Here are some points:
array([ 54.,  28., -25.,  28., -15.,  38.,  22.,  -7., -34., -35.,  -7.,   0.,   9.,  11.,  24.,
        44.,  -7.,  10., -16., -25., -28., -22., -11.,   1.])
array([ 20.,   5.,   9.,   5.,   1.,  44., -17.,   1.,  -8.,   3.,  -5., -26.,   3.,  -8.,  14.,
        -7., -16.,   8., -22.,  -1.,  26., -19.,  -8., -10.])
array([ 25.,   3.,   5.,  -3.,   6.,  12.,   2.,  15., -10.,  -2.,  -7.,   6.,  10., -13., -19.,
        -9.,   1.,  -1.,  -1.,  27.,  -4.,   4.,   3.,  -3.])
array([ 31., -13., -13.,  14.,  16., -44.,   3.,  -8., -13.,  19.,  16., -14.,  17.,  -6.,   0.,
        -4.,  10.,  13.,   0.,  -2., -16.,  -8.,  -5., -10.])
array([ 41.,  -9.,  23.,  -2.,  14., -10.,  20.,   1.,  22., -42.,  -6., -28.,   8., -10.,   0.,
        -7.,  28., -39.,   6.,  18.,  -7.,  34., -55.,   7.])
array([  9., -34.,   3., -14.,  13.,   2.,  36.,  -4., -25., -19.,  -7.,   4., -12.,  35.,  15.,
        37.,  -2.,   3., -17.,  -2.,   4.,  -5., -16., -21.])
array([  6.,  -6.,  13.,  12., -12.,  58.,  -3.,   4.,  26.,   2., -23., -23., -12.,   7.,  29.,
        16.,  16.,  -9., -26.,   0.,  24., -10., -19.,  -3.])
array([-12.,  -7.,  -9.,   9.,  12.,  -3.,  23.,  -6., -21.,   2.,  -7.,   6.,  13.,  14.,   1.,
        16., -18.,  28.,  21.,  40.,  35., -19., -15., -11.])
array([127.,  22., -42.,  29.,  51., -91., -40., -17., -25.,  12.,  -4.,  34., -14., -41.,  22.,
       -20.,   4., -32.,  -1.,  32.,   9.,  43., -37.,  43.])
array([ -9.,   5.,   0.,   1.,  -4., -10.,   8.,  12.,  -3., -26.,   9.,   6.,   9., -11.,  14.,
        -5.,  -1.,  16., -10., -18., -10.,   8.,  -2.,   0.])
array([ 70., -15., -31.,  31.,  33., -36.,  -9.,  21., -46.,  14., -35.,  19.,  -3., -12.,  11.,
        47., -43.,  23.,   8.,   7.,  37.,  -6., -11.,   4.])
array([ 11.,  44.,  -3.,   4., -14.,  20.,  23., -13.,  15.,  -5.,  19.,  11.,  -7.,  11.,  -3.,
        -7.,  44.,   1., -11., -18.,  23., -19.,  22.,  16.])
array([-68.,  -6., -27.,   2.,  15., -49., -11.,  -9.,  -1.,   9.,  13., -26.,   3.,  32., -18.,
        25.,   1.,   8.,   0.,   1.,   5.,  -7.,   2.,   3.])
array([ 44., -12.,  -6.,   9.,  35., -53.,  12.,   4., -13.,  27.,  12.,  -7.,  21.,  -2., -10.,
        -2., -40.,  23.,  12.,   1., -19.,  -9.,  -2.,   2.])
array([-36.,   8.,  35.,  -6., -29.,  28.,   1.,  -9.,  34., -26.,  20., -41.,   0.,   1., -15.,
       -16.,  36., -20.,  -1.,  19., -18., -35.,   2.,  -8.])
array([-60., -17., -23.,  11.,   2.,   4., -59., -23.,  23.,  16.,  12.,  -9.,  26.,  11.,  42.,
       -17., -42.,  51., -11.,  -8., -36.,   7.,   1., -24.])
array([ 10.,  -3., -18.,  14.,  36.,  13.,  21.,  -5., -17., -38., -33.,   3.,  -8., -23.,   1.,
         7.,  13., -16., -13., -41.,  69.,  12., -21.,  18.])
array([ 12., -21.,   4.,  12., -55.,  51., -22.,  80.,  26.,  22.,  -7.,  24.,  25., -37., -19.,
       -32.,   9., -25., -15.,  28.,  -4.,  -2.,  57.,   2.])
array([-12.,  -3.,  11., -22., -33.,  30.,  -8., -21.,   4.,  -8.,  -8.,   2.,  16., -18.,  15.,
         3.,  31.,   0.,  -8.,  33., -28.,  13.,   5.,   0.])
array([-25.,  -2., -16., -12.,   1., -32.,   2.,  -4.,   6.,  13.,  16., -11., -11.,  23.,   5.,
        11., -14.,   2.,  29.,   4.,  -9.,  -1.,   7.,   3.])
array([ 34., -29.,  38., -13.,  44.,  -7.,   5.,  14.,  37.,  47.,  16., -47., -13.,   1., -32.,
       -36., -20., -83., -22.,  51., -28.,  34., -23., -30.])
array([  6.,  23.,  -8.,  11., -47.,  29.,   4.,  -4.,  10.,   1.,  -1.,  10.,   0.,  13.,  -3.,
        -2.,  12.,   7.,   1.,  -1.,  14., -10.,  16.,   2.])
array([ 25.,   3.,   7.,  -1.,  12.,  14.,  19.,  11., -20.,  -2., -13.,   8.,  17., -14., -19.,
       -23.,  12.,   6.,  -6.,  14.,  10.,  -9.,  12.,  -6.])
array([ 12., -13.,   3.,  14.,   2.,   7., -11., -10.,   0., -11., -12.,  24.,   0.,   1.,   7.,
        -6.,   3., -14.,   3.,  -1.,  18.,   9.,  12.,   1.])
array([-36.,  15., -12., -14.,   8.,   4., -57., -66.,  43.,  26.,  -2.,  37.,   5.,  -6.,  29.,
        -3., -15.,  14.,  39.,  12., -63., -15.,  14., -19.])
array([  0.,   9.,  -1.,   0.,  -7., -14.,   8.,   3., -14.,  -1.,  -4., -16.,   5.,   7.,   5.,
         8.,  -4.,  18.,  -5.,  -1.,   3., -14.,  -4., -11.])
array([  6.,  16., -11.,   6.,  -2.,  -5.,   5.,  -7.,  -6.,  -4., -19.,  -7.,   4.,   1.,  32.,
       -12.,   8.,   4., -10.,  -3.,  19., -22.,  -9.,   6.])
array([  5.,   7.,   0.,  -8., -10., -15.,  16.,  -2.,  -9., -21., -33.,  -3.,  41., -11.,  17.,
        -4., -10.,   7.,   0.,  14., -21.,  -9.,  -3.,   7.])
array([-16.,  -3., -16.,  13.,   9.,  37., -17.,  -4.,  47., -38., -32.,  -6., -10.,  -9., -22.,
       -24.,  10.,  26.,  32., -34.,  39.,  41.,  20.,  13.])
array([-58.,   6., -19.,  -2., -84.,  -4., -29.,   3.,  18.,   9.,  53.,  -5., -21., -39.,  27.,
       -14.,  64., -24., -48., -83.,  18.,  25.,  -2.,  51.])
array([ 12., -17.,  15.,  -7.,  36.,   4.,  -7., -11.,  -9., -44., -33.,  33.,  19.,  14.,  -8.,
        -5.,  47., -24.,  28.,  14., -15.,  -7.,  23.,  22.])
array([-12.,  -1.,  -4.,   7., -13.,  11., -10.,   6.,  11.,  -6.,  25., -13.,  -2.,  14.,   5.,
        -9.,   0.,   9.,  -7., -23.,   9.,   3.,   0.,  11.])
array([-24.,  -4.,  43., -12., -30.,  35.,  19.,  17.,   7., -20.,   5., -36.,   0.,  -1.,   6.,
       -36.,  -1.,   4., -35., -24., -66.,  33.,  19.,  14.])
array([ 43.,  33.,  11.,  10.,   1., -13.,  10.,  38.,   7., -14., -14.,  -2.,  14.,  -5.,  -7.,
       -39.,  13., -11.,   7.,  29.,   0.,  -3.,  22., -15.])
array([ 53.,  14., -22.,  13.,  43., -40., -26.,  -5., -20.,  -9.,  -1.,  44.,   2.,  -9.,  -4.,
       -12.,   5.,   2.,  12.,  17.,   0.,  12.,   0.,  14.])
array([-16., -13., -24.,  16.,   3.,  19., -28.,   4.,   9., -11.,  -6.,  49.,  -8.,  11.,  22.,
        13.,  -3.,   7., -31., -23.,  15.,  12.,  -5.,  -6.])
array([ -7.,  -1.,  13., -12., -11.,  10.,  -1.,   9.,   9., -15.,  10.,   7.,   3.,   7., -15.,
        -8.,  -9.,  13.,  -3., -13.,   0.,   3.,   5.,   4.])
array([-62.,  -5.,  19.,  -7., -87.,  44., -17.,   8.,  75., -10., -29.,  74.,  56.,  31., 103.,
        20.,  37., -26., -33., -41.,  42.,  16., -63.,  26.])
Here are 24 more points, each followed by its number:
array([-12.,  12., -16., -13.,  -7., -61.,  14., -15., -16.,   0.,   1., -13.,  -9., -10.,  33.,
        -3., -31.,  -6., -10.,  -3., -27.,   0.,   9.,  16.]) 0
array([ 14., -14., -21.,  13.,  26., -26., -29., -15., -17.,  13., -21.,  10.,  -5.,  -4.,   3.,
        15., -12.,   6.,   6.,  -4.,  27.,   2., -22.,  21.]) 1
array([ 25.,   1.,  19.,   0.,  -3.,  -7.,  26., -21., -25., -18.,  10., -24.,  -7., -16.,  -3.,
         6., -32.,  -7.,   1.,  13.,  -8., -19., -35.,   4.]) 2
array([  6.,  12.,  20., -16.,   6.,   7.,  17.,   6.,  23.,  -5.,  37., -50.,  21.,  27.,  -5.,
        -5.,  -1.,  -6.,   3., -14.,   0., -15.,  -2.,  -7.]) 3
array([-14.,  65.,  -9.,  -3., -11.,  99.,  11.,  -9.,  13., -36., -11., -20.,  22., -14., -29.,
       -40.,  -5., -20., -16.,   7.,  -3., -36., -31., -21.]) 4
array([  78., -100.,  -17.,   33.,   35.,  -43.,   66.,    0.,  -47.,  110.,  -26.,  -19.,  -18.,
        -42.,  -63.,   -1.,   12.,  -48.,   27.,   31., -106.,  -32.,   20.,  -27.]) 5
array([-36.,  -8.,  13.,  52., -51.,  -5.,  57.,  36.,  64.,  33.,  24.,  20.,  19.,  20., -25.,
         8., -59., -22.,  14., -17., -75.,  -3., -40.,  -2.]) 6
array([ 31., -12., -24.,   8.,  32., -11.,  -6., -17.,   6., -25.,  -6.,   8.,   4.,   4.,  18.,
        -7., -11.,  -9.,   1.,  -4.,  25.,  -7.,  -4.,  10.]) 7
array([-42.,  18.,   7.,  -9.,  -3.,   4.,  -3., -16.,   6.,   4.,   2.,   3.,  18.,   2.,   0.,
        26.,  -8.,  35.,  27.,  -9.,   2.,  13.,  -7., -10.]) 8
array([ -1.,   9.,  46., -36.,  -7., -27.,  12.,   7.,   2., -38.,  -5.,  -9.,  -5.,  18.,  17.,
       -27.,   4.,  32., -11., -19.,  59.,   6.,   8.,   9.]) 9
array([ 39.,  22.,   4.,  26.,  24., -46.,  26.,  34.,  10.,  27.,  20., -28.,  14.,  19., -14.,
        23., -23., -23.,  44.,  37.,  -6.,  -8.,   1., -28.]) 10
array([-71.,  38.,  29.,   6.,  16.,  33., -22., -11.,  41.,  25.,  11.,  19., -17.,  16., -15.,
       -10.,  28.,  14.,   0., -45.,  24.,   1.,  20.,   0.]) 11
array([ -1.,   7., -27.,   3.,  -6.,  18.,   5.,  -6.,  -3.,  -8., -28.,  -9.,   3.,   9.,  14.,
        29.,   6.,  16.,   9., -14.,  20.,  -2.,   0.,  -4.]) 12
array([ 23., -32., -16., -13.,  31., -12., -25.,  27.,  14.,  14.,  -7., -47., -17., -73.,  -9.,
       -40.,  -2.,  11.,  -4.,  33.,   9.,   1.,  13.,  30.]) 13
array([-29.,  -9., -16.,  20.,  15., -28., -34., -38.,  29., -36.,   4.,   2.,  25., -30., -12.,
        -6.,  13., -48.,   8.,   1., -14.,  30.,   7.,  19.]) 14
array([ 30., -16., -28.,  10.,  13., -35.,  35.,  -6., -16.,  35., -43., -13., -12.,  -6., -26.,
        -6.,  13., -14.,  11.,   6., -21., -23.,   2., -25.]) 15
array([-23.,  31., -10.,  -3., -17.,  12.,   4.,  12.,   6.,  -6.,  12.,  -1., -12., -19.,   1.,
        -2.,  -4.,  -6., -21.,  -8.,  12.,   3.,  -4.,   9.]) 16
array([ -1.,   7.,   8.,  88., -12.,  60., -24., -10.,  10.,  12., -31.,   4.,  15.,  61.,  14.,
        -5.,  14.,   7., -15., -27.,  17.,  21., -10.,   0.]) 17
array([-16.,   5.,   2.,  -9., -22.,  -7.,   4.,  18.,   9.,  -7.,   1.,  -8.,  -6.,   5.,  -4.,
        -5.,  -1.,  23.,  -6.,  -1.,   5.,   2.,  -5.,  12.]) 18
array([ 16., -39.,  12.,  13.,  -8., -42.,   7., -18.,  11.,  53.,  24.,  -4., -20.,   2.,   7.,
        19., -14., -33.,   7.,  42., -10., -14.,   6., -46.]) 19
array([-13.,   6.,   9.,  -9., -14.,  16., -23.,  -2.,  41., -35.,  -2.,  18.,   0.,  16.,   4.,
       -29.,  15., -10., -42., -19.,   3.,  22., -25.,  -1.]) 20
array([ 34.,  10.,  15.,  10.,  10.,  16.,   3., -13.,   5.,  21.,  -9.,   3.,  22.,  -4.,   0.,
         8.,  -8.,  19.,  11.,  16., -17., -12., -11., -17.]) 21
array([-13., -34.,  -9., -16.,   5., -27., -11., -19., -22.,  18.,  35.,  -6., -17.,   4.,  28.,
        35.,  -6., -10., -29.,  10., -12.,  30., -11.,   3.]) 22
array([-14.,  -7., -15.,   8.,  -8.,   5.,   2.,   5.,   3.,  -2.,   5., -32.,   7.,  -9.,  13.,
        -3.,   3.,   0., -18.,  -7.,   9.,  12.,   1.,  42.]) 23
Which of these numbered points is nearest to each point below by angle, seen from the average point of the first points? Its number follows each.
array([-39.,   2.,  -7., -40., -56., -39.,  20.,  40.,  11., -36., -29., -17.,   7.,   8.,  -8.,
       -22.,  -8.,  51., -31., -32.,   1.,  -6.,   5.,  45.]) > 18
array([ 22., -43.,   3.,   5.,   2.,  13., -18., -19.,  22.,  33.,  14.,   9., -26.,   6.,   9.,
        17., -15., -31.,  -5.,  75.,  -6., -16.,   5., -17.]) > 19
array([-22., -29.,  15., -11., -37.,   5., -41., -12.,  22.,  10.,  30., -11., -21.,  -5.,  14.,
        30.,   7., -12., -33.,  24.,   2.,  21.,   3.,   4.]) > 22
array([-23.,   5., -13.,   0., -23.,  -5.,   3.,   2.,   8.,   5.,  15.,  11., -14., -23.,  -6.,
        -3.,  10.,  -3., -28.,   8.,   9.,   3.,  -9.,   2.]) > 16
array([-17.,   4.,  12., -12.,  -4.,   6., -12.,   4.,  15.,   4.,   6.,  -4., -15.,   6.,  -3.,
        -4.,   1.,  -4.,   9., -18.,   4., -10.,   6.,   1.]) > 11
array([-23.,  44.,   5.,   7., -60.,  44.,  87.,   7.,  36., -20.,  19.,  -4.,  21.,  16., -15.,
       -18., -37.,  -3.,   9., -12.,   1., -13.,  53.,  -3.]) > 6
array([-14.,  -5.,   2.,  -6.,  -1., -21., -17., -32.,  63., -26.,  10., -12., -15., -38., -32.,
        16.,  16., -49.,   0.,  26.,  15.,  13.,  10.,  24.]) > 14
array([-16., -10.,   4.,  15., -10.,   8., -16., -24.,   6.,   5., -17.,  10.,   4., -17.,  -8.,
        -2.,  40., -28.,   7.,  19.,  -8.,  10.,   2.,  -4.]) > 14
array([-18.,  -5., -48.,  13.,  -9.,   2.,  -4.,  -8.,  17.,  14.,  20., -34.,  -6., -24.,  -9.,
        12.,   6.,   3.,  28.,  -7.,   6.,  10.,  26.,  42.]) > 23
array([-14.,  -2.,  -1.,  11., -15.,   3., -18., -16.,  52.,   1.,  11.,   7., -16., -21.,   6.,
         4.,  17., -38., -10., -10.,   2.,  23.,  11.,  12.]) > 14
array([ -3.,  18., -26.,   3., -10.,   5.,  10.,   2., -20.,  -2., -19., -12.,   4.,   4.,  22.,
        13.,  -7.,  11.,  16., -13.,  22., -10.,  -3.,  -2.]) > 12
array([ -5.,  -2.,  -2., -12.,  -2.,   9., -15.,  -3., -14., -13., -29.,  -7.,   5.,  -8.,  14.,
        37., -10.,  11.,  -4., -32.,  20., -11., -12., -12.]) > 12
array([-48.,  17., -41., -12., -77.,  11.,  23., 127.,   3.,  13.,  48., -32., -71.,   8.,   3.,
       -20., -27., -20., -63., -42.,  29.,   3., -21.,  38.]) > 16
array([  0.,  14., -17., -27., -39., -15.,  37.,   3., -11., -39.,  -4., -42.,  10.,   1.,  -2.,
        -5.,   6.,  33.,   0.,   0.,  -8.,  -6.,  -9.,  -1.]) > 18
array([-17.,  14.,  -3.,  -4., -14.,  12.,   9.,  -8.,   5., -13.,   3., -14.,   3.,   9.,   5.,
         6.,  -1.,  -1.,  -8.,  -4.,   3.,  -9.,   5.,   6.]) > 16
array([-12.,  -7.,   8.,   9., -25.,  17., -12.,   1.,  15., -25., -13.,   9.,   5.,   1.,  24.,
       -21.,   4.,   0., -27., -20.,  17.,   2., -12.,  -2.]) > 20
array([ -8.,  -1.,  10.,   5., -13.,   9.,   8.,  -7.,  12.,  -4.,  14., -21.,  10.,   4.,  -4.,
       -13.,   1.,   6.,  -1.,   5., -10.,   1.,   1.,   3.]) > 3
array([-19., -24.,   1.,  53.,  30.,  42., -44.,  -6., -20.,  21., -32.,  47., -21.,  21.,  13.,
         8.,  19., -16., -34., -27.,  14.,  12., -40., -30.]) > 17
array([  0.,  -2., -17., -13.,   7., -23.,  -2.,  -6.,   3., -11.,   4.,   2.,   2.,   4.,  11.,
        -7., -15., -10.,  -4.,   5.,  -8.,   1.,   0.,   5.]) > 0
array([-23.,  -7.,  21.,   9.,  -7.,  22.,  -1.,   7.,  17.,   2.,  -3.,   7.,  -9.,   4.,  18.,
        -7.,  26.,   2.,   7., -19., -12.,   5.,   3.,   1.]) > 11
array([  8.,  -1.,   5.,  -5.,  24.,   4.,   2.,   1.,  -3.,   6.,  -1., -12.,   5., -19.,  11.,
       -11.,   1.,  -1., -29.,  13.,  -4.,   3., -11.,  -4.]) > 13
array([ -7.,  -6.,   3.,   5.,  -6.,   6.,  -5.,  -7.,  24., -12.,   1.,   7.,  -9.,   7.,   8.,
       -21.,   1.,  -3., -26.,  -2.,  13.,   7., -15.,   7.]) > 20
array([ 10.,  27., -14., -20.,  19.,  -3.,  37., -40., -22., -16.,  13., -57., -13.,  -7.,  19.,
       -15., -45.,  -5.,  -8.,  11., -23., -13., -35., -14.]) > 2
array([-70., -29.,  26., -94.,   8., -26.,  -9., 127.,  15.,  20.,  -3., -41., -53.,  44.,  22.,
        59., -59.,  13.,  -1.,  21., -39., -28.,  13., -57.]) > 18
array([-14., -21.,  25.,   9., -35.,  15.,  19.,  -4.,  20., -13.,  23., -45.,  29.,  15.,  -5.,
        -7.,  22., -19.,  18.,   6., -20., -27., -16.,   3.]) > 3
array([ 32., -26.,  -7.,  -5.,  47., -19., -18.,  12.,  -7.,  34., -18.,  28., -12., -13.,  17.,
       -10., -13.,  -7.,  28.,  29., -17.,  -1.,  15., -16.]) > 5
array([-22.,  16.,   1., -62., -19.,  -2.,  50.,  35.,  13., -14.,  23.,  96., -18.,  22., -49.,
       -38., -18.,  48.,   2., -69., -30.,   4.,  -8.,  51.]) > 18
array([ 41., -26., -95.,  27.,  54., -40.,   1.,  21., -40.,  25., -57.,  13.,   1.,  23.,  -9.,
        44., -63.,   2.,  14.,  29.,  24.,  14., -18., -16.]) > 1
array([ -65.,   59.,  -47.,   38.,  -78.,   37.,  -25.,  -80.,  -40.,  -25.,  -61., -107.,    4.,
         35.,  -61.,  117.,   -9.,  -13.,    9.,    1.,   43.,  -15.,  -18.,    5.]) > 12
array([ 16., -28., -13., -20., -10., -23.,  -5., -38., -29., -22.,  25.,  -8.,  -9.,  13.,  10.,
        47.,   7., -11., -13.,   6.,  29.,  16.,   2.,   3.]) > 22
array([-29.,  33., -24.,  16., -22.,   9.,  45.,  18.,   1.,  19.,  67., -39.,  22.,  29., -37.,
        25.,  -5.,  -9.,  -3., -21.,  -3., -12.,   5.,  93.]) > 23
array([  5.,  -8.,  -4.,  22.,   4., -15., -34.,  -1.,  21.,  10.,  22.,  14.,  23., -31.,  -8.,
       -19.,  11.,   5.,  11.,   9., -11.,  10.,  11.,   5.]) > 14
array([-30.,   6.,  15.,   4.,  -5.,   4.,   0.,   5.,  20.,   3.,   2.,  -5., -23.,  -1.,   3.,
        -5.,  10.,   0.,   0., -17.,   7.,  -7.,   9.,  -2.]) > 11
array([ 19., -17.,   3.,  14.,  19.,   2., -43.,   9., -26.,   1., -11.,  18.,  15., -21.,   4.,
         3.,   0., -13., -15.,  -5.,  16.,  10.,   9.,  -1.]) > 1
array([  6.,  -6.,   3.,  -1.,  -1., -18.,  18.,  -1.,  -4.,  10.,   5.,  -8.,  20., -15.,  -4.,
        -8.,   6.,  19.,   4.,  15.,  -4.,   8.,   8.,   2.]) > 5
array([ 39., -11.,  40., -10., -67.,  61., -12., -11.,  60., -52., -43.,  32., -42.,   7.,  31.,
       -25.,  30., -19., -42., -25.,  38.,  25.,   9.,  13.]) > 20
array([ 23.,  -4.,  23.,  32.,  -4.,  13.,   1.,   2.,   3.,  23., -12.,  15.,  27.,   2.,   1.,
         2., -14.,  19.,  21.,  -1.,   4.,  -9., -10., -17.]) > 21
array([ 15., -14.,   5., -53.,  20.,   5.,  -3.,  -4., -19.,   3., -30.,  21., -22.,  -3.,  12.,
        -4.,   3.,  -9., -11.,   2.,  25.,   7.,  26.,   1.]) > 9
array([  4., -31., -19.,  45.,  -2.,  64., -44., -12.,  25.,   2., -15.,  66.,  -8.,   5.,  33.,
        10., -37.,  -9., -25., -50.,  23.,  47., -20.,  -4.]) > 17
array([ 10., -10., -15., -62.,  19., -53.,   4.,  -8.,  -2.,   3.,  -4.,  -7.,   0., -34.,  20.,
       -23., -31.,   3., -25.,  -8., -41.,  17., -40.,  35.]) > 0
array([-10.,   4.,  30.,  -6., -19.,  13.,  27.,  64.,  -7., -25.,  -6., -32.,  19.,  34.,  -9.,
       -18.,   3.,  15., -17.,   2.,   6.,   3.,  -7.,  15.]) > 18
array([  0.,  -6., -13.,  12.,  52.,  13.,   2.,   4., -18.,  -3.,  -6., -12., -12.,  32.,  20.,
       -12., -21., -12., -15., -11.,  10., -13., -13.,  13.]) > 7
array([-28.,   3., -13.,   7.,  14.,   7.,  -3., -13.,   4.,   6.,   5.,   4.,   7.,  -8.,   0.,
         1.,  -3.,  20.,  17.,   4.,   1.,   6.,  15., -10.]) > 8
array([-14.,   4.,  -7., -64.,   5., -13., -14., -16.,  31., -27., -28.,  12., -48.,   0., -25.,
        12.,   9., -15.,  -7.,   8.,  17.,  14.,  12.,  13.]) > 9
array([  7., -12.,   7.,  35.,  43., -13., -18., -27., -60., -24., -40.,  15.,  15., -12.,  44.,
        72.,  12.,  -5., -14.,  -2.,  51.,  21., -20.,  -4.]) > 1
array([  23.,   31.,    3.,   -3.,   11.,  -21.,    7.,  -52.,  -42.,  -22.,    2.,  -35.,  -19.,
        -42.,   50.,   16.,  -59.,  -14.,  -18.,    7.,  -30.,  -68., -101.,  -42.]) > 2
array([  8.,  12., -15.,  -8.,   1., -10.,  -1.,  -8., -17.,   4.,  14., -17.,  14., -25.,   5.,
       -13., -23., -12.,  -6.,   3., -27.,   3., -44., -15.]) > 2
array([-48., -20., -25., -26.,  35., -61.,   0.,  16., -50.,  37.,  24., -66., -19.,  85., -42.,
        58., -19.,   7.,  -3., -25.,   2.,  60.,  -4., -37.]) > 22
array([-83.,   0.,  23.,  50., -37.,  32., -77., -13.,  64., -22.,  49., -21., -64.,   7.,  -3.,
       -17.,  13., -14.,  26., -36.,   0.,  24.,  35.,   9.]) > 11
array([ 13.,   0., -23.,   9., -16.,  11.,  23.,  41., -34.,  11., -36.,   4.,  29.,  -1.,  23.,
        32.,  12.,   3.,  -1.,  -8.,  -2.,  -6., -23.,  -3.]) > 12
array([ 31.,   3.,  35.,   8.,  32., -22.,  24.,  14., -26.,  41., -24.,  10.,  29.,  -3.,  -1.,
        18.,   7.,  46.,  47.,  -6.,  -4., -12., -49., -67.]) > 21
array([-10.,   6.,   3.,  -3.,  -6., -10.,  -8.,  11.,  12.,  19.,   4.,  14.,  15.,  -5., -17.,
        11., -14.,  39.,  36.,   0.,   4.,  -1.,  29.,   0.]) > 8
array([-17.,  12., -30.,  42., -38., -20.,  63.,  40., -10.,  74., -50.,  11.,  -3., -34., -60.,
       -23.,   4., -17.,  38., -14.,  20.,   3.,  28., -43.]) > 15
array([ 15., -13.,   5.,   8.,  -2.,  16.,  30.,  -1., -22., -18.,   1., -10., -12.,  12.,  -2.,
        22.,  -4., -11., -14.,   2.,   9.,  -9.,  -8., -41.]) > 2
array([  9.,  -7.,  16.,  11.,  12.,   0.,   0.,  -1.,  -8.,  11.,  -8.,   4.,  17.,  -5., -10.,
         4.,  -5.,   9.,  21.,  -2.,  -5.,  -5.,  -4., -13.]) > 21
array([  6.,  28.,  15.,  -9.,  -4.,  32.,  15., -11., -10., -16.,   0., -15.,   4.,   4., -19.,
       -32.,  11.,  -4.,  16.,  -8., -21., -12., -20.,  -8.]) > 4
array([ 12., -32.,   5.,  15.,  14.,  -7., -17., -26.,   2.,  43.,  23.,  16., -12.,  27.,  15.,
        23.,  14., -24.,   4.,  24., -19., -25.,   2., -24.]) > 19
array([-16.,  16.,   9.,  -7.,  15., -51.,  19., -14.,  14.,  -3.,  22.,  -7.,  17.,  10.,  -7.,
       -20.,  -2.,  14.,  15.,   5., -18.,   1.,  -2.,  22.]) > 0
array([ -3., -44., -24.,  -2.,   3., -65.,  -5.,   1., -34., -27.,  -9.,  19., -18.,  12.,  -1.,
        69.,  24.,  -1., -44.,  12.,  28., -14.,  40., -16.]) > 22
array([ 22.,  -8.,  -3.,  13.,   6., -11., -13.,   2.,   2.,  -9., -18.,  25., -13.,   1.,  11.,
       -10.,  14.,   1., -16.,  -5.,  26.,  22.,  17.,  -6.]) > 7
array([ 41.,  18., -14.,   5.,  21., -24.,  27.,  20., -15.,  14.,  15.,   0.,  24.,  11., -27.,
        10.,  -7.,   7.,  20.,   0., -17.,  -9., -15., -15.]) > 10
array([ 10.,  17.,  -1.,   9.,  24., -15.,  20.,   1., -16.,   5., -24., -11.,   5.,  14.,  20.,
       -20.,  -9.,  13.,  -4.,   1.,  -3., -37.,  -3.,   6.]) > 15
array([  1., -20., -14.,  32.,  10., -17.,  13., -16.,  12.,  44.,  10.,  -6., -26.,  24.,  16.,
        37.,  11., -18.,  11.,  74.,  -6., -14.,  22.,  -7.]) > 19
array([-10.,  27.,   2.,  -3.,  -3.,  14.,   3.,   0.,   6.,  -3.,   9.,   3.,   5.,   9.,  -4.,
       -10.,  -1.,  -9.,   7.,   9.,  -5.,  -2.,  -8.,   5.]) > 4
array([  1., -25.,   6.,  16.,   2., -25.,   7.,   2.,  -2.,  35.,  24.,   5., -10.,  16.,  28.,
        27.,   1., -21.,   8.,  44., -11.,   1.,  11.,   5.]) > 19
array([ 16.,  -1.,  18.,  -2.,  25.,  -8., -10.,  11., -11.,   4., -29.,  25.,   6.,  -4.,   1.,
         5.,  -5., -14.,  14.,  14.,  36.,   4.,   3.,  -6.]) > 1
array([-32.,  30.,  -3.,   8.,  -1.,  19., -36.,   0.,  36., -37., -11.,  22.,  -9.,  -3., -16.,
         7.,  20.,   1.,   7., -26.,  16.,   8.,  15.,  37.]) > 11
array([-21.,   1.,   3.,   0.,   2.,  -4., -12.,   0.,   2.,   4.,   7.,  11.,   4.,   4.,  -2.,
        16.,  -9.,  -5.,   9.,   5.,   6.,   9.,   8.,   0.]) > 8
array([ -7., -16., -30.,   7.,  -2.,  -4., -12., -14., -33.,  38.,  -1.,  -9.,  -2.,  -8.,  40.,
        27., -10.,   0.,   7.,  13., -15.,  -5.,  11.,  10.]) > 22
array([-35.,  -3., -32.,  20., -31., -57., -10.,   0.,  14., -43.,  19.,  13., -18.,  -1.,  20.,
         8.,  21.,  11., -67.,   4.,  11.,  31., -13.,  49.]) > 23
array([ 17.,  10.,   2.,  -8.,  -3.,  14.,  -3.,  26.,  10.,   4., -23.,   7.,  -9., -32.,  -5.,
       -23.,   9.,   8.,  16.,  16.,  49.,  25.,   2.,   4.]) > 13
array([ -4.,  -8.,  38.,  -6., -12.,  40.,  -2., -36.,  13., -27.,   8.,  10.,  -8., -14.,   7.,
        -9.,   2.,  15., -36., -38.,  14.,   4., -20.,  -7.]) > 20
array([ -9., -19.,   7., -32.,  -3., -15.,  -2., -23.,  37.,  -4.,   6.,   7.,  -2., -14.,   0.,
        18.,  22., -32.,  -4.,   1.,   5.,  36.,  -5.,  -2.]) > 14
array([ 15.,   1.,  11.,  19.,  13.,   5.,   1.,  -4.,   4.,  -6., -19.,  27.,  -2.,  -9., -15.,
        -6.,  52., -20.,  34.,  33.,   5.,  44.,   2.,  -9.]) > 14
array([ 20., -31.,   7.,   8., -30.,  29., -17.,   8.,  21.,   8.,  -1.,  -8.,  36.,  19.,  -7.,
       -13.,  21., -10.,  -9.,  30.,  -1.,  19.,  19.,   5.]) > 17
